Here are some points:
<-28 -29 -10 -44 -23 -20 -22 -14   1  -9 -21 -22 -20>
<-15 -28  -6 -22 -27 -30 -16 -20  18  11 -20 -14 -19>
< 14  19  18  30  26  18  21  49 -22  13  14  29  12>
<-26 -14 -33 -30 -20 -31 -47 -26 -30 -26 -25 -41 -39>
< -8 -17  -3  -9   5   0  -6 -20  -9  -9 -17 -12   5>
< -3  16   4 -26  11  21   8 -13   0 -11   4  13  12>
<-10 -15  12 -23   4   1 -13 -19 -16 -15 -10   5 -12>
<-21 -25 -29 -15 -22 -31 -19 -12 -14  -7 -12 -23 -40>
<24 26  2 -2  1 43 15 -7 28 -8 23 11 32>
<-23  -3  -1 -16   3   2 -10  -9  -8 -14 -11  -8   8>
< 34  26  24 -11  68  24  42 -22  -8  22  27  25  28>
< -1 -18 -13  38 -11  10  -4  62  16 -33  -8   6   0>
<-22 -16 -24  -7 -21   3 -19 -35 -13 -20 -10 -21 -14>
< -9  -9  -6 -31 -24 -14 -19 -24 -27 -34 -30 -27 -22>
<-16 -28 -23 -13 -28 -26 -11 -18 -18  -5 -17 -26 -21>
<-26 -22 -28  -9 -11 -22 -30  -4 -34 -20 -20 -36 -36>
<-21 -43 -37  -4 -14 -36 -16   1 -36 -31 -19 -23 -27>
<-24 -11  19 -17 -27 -41 -35 -20  15  12 -15 -13 -17>
Then 10 other points, each followed by its number:
< 85  95  94 -12  26  10  82 -12  99  83  77  60  91> 0
<-14 -22   2   8   3 -17 -11  23 -11   4 -25  -5   2> 1
< 40  27  29  -9   6  -6   3 -19  52  25  31  26  22> 2
<-19 -13  -4  -2 -10  -9 -12 -20 -32 -17  -8 -21 -31> 3
< 49  49  32 -10  37   1  37 -13  20  32  46  24  32> 4
<-20 -37 -56 -34 -43 -44 -28 -14 -23 -36 -18 -55 -47> 5
<-27 -35 -26  16 -25 -35 -28  13   3 -28 -16 -33 -39> 6
<  9   8 -10  28   3  54  16  35  30   5   9  23   4> 7
<-15 -23  -9  74   0  -3  -6  65 -22   1 -26 -12 -13> 8
< 22  21  17 127  43  27  13  76 -30  11   1  14   5> 9
Which three of these numbered points are nearest to each point below, ignoring the direction in which the first points spread most? Their numbers follow each, nearest first.
< 11   2  27 -10 -20 -29 -10 -16  43  26  -1   2  15> > 2 4 1
<-16 -28 -54 -27 -54 -26 -23 -14 -22 -40 -27 -35 -25> > 5 3 7
<  8  10  15  64  34  23  14  73 -13   3   9  17   5> > 8 6 9
< 22   6  20   5 -23 -29 -18 -14  43  30  34   7  13> > 2 4 0
< 90  90 110  -4  20 -11 105  -6  89 127  75 115 107> > 0 2 4
< 11   8  28   6   5  21   4  -9 -16   3   6   4   8> > 3 1 5
< 29  38  23  23  -6 -23  11  36  68  47  35  35  33> > 2 4 6
< 83  88  75 -16  19   0  66 -20  88 107  85  80  98> > 0 2 4
<-11 -28   6   3  15   1  -3  37 -25  -6 -20  -1 -11> > 1 6 3
<-13 -27 -38 -37 -33 -24 -47 -15 -24 -33 -14 -38 -29> > 5 3 6
< 34  36  22  -5  18   1  21 -20  26  32  35  11  24> > 4 2 5
< 89  88 122  -2  57  23 124 -13  95 127  87 127 127> > 0 2 4
<-18 -16   5   2   2   4   0 -16 -14 -16  -6  -6  -7> > 3 1 5
<-24 -37 -10  15   0  -8 -25  20 -27 -23 -19 -10  -8> > 1 6 3
<49 52 41 65 56 65 50 77 18 12 57 25 35> > 6 8 7
<-30 -21 -38 -33 -43 -20 -28 -18 -18 -30 -27 -32 -30> > 5 3 7
<-15 -19  -1 -12 -15 -31 -12  -6 -15  -6 -28 -18 -11> > 1 3 5
< -9 -15 -21 -44 -19  10 -13 -17  -1 -14  -1 -13 -25> > 5 3 7
<-24  -8  -3  -5  -8 -10   3 -12 -26  -3 -12 -11 -26> > 3 1 5
<-12 -15   8 -17   4   5   7 -13 -43  -5 -15 -20   2> > 3 1 5
<93 86 62 31 41 14 49 34 82 71 82 54 66> > 2 4 0
<-14  -3   4   2   0   6  -6 -20 -12 -26 -11  -1  -6> > 3 5 1
<-12 -10 -35  -7 -26  35 -24 -18  -1  -9 -18  -1  -4> > 7 3 5
<-14   3  33 -21 -31 -38  -2 -23  33  18 -18  12   6> > 2 4 1
< 44  37  -1  87  -9  77   8  65  45 -10  40  45  14> > 7 6 8
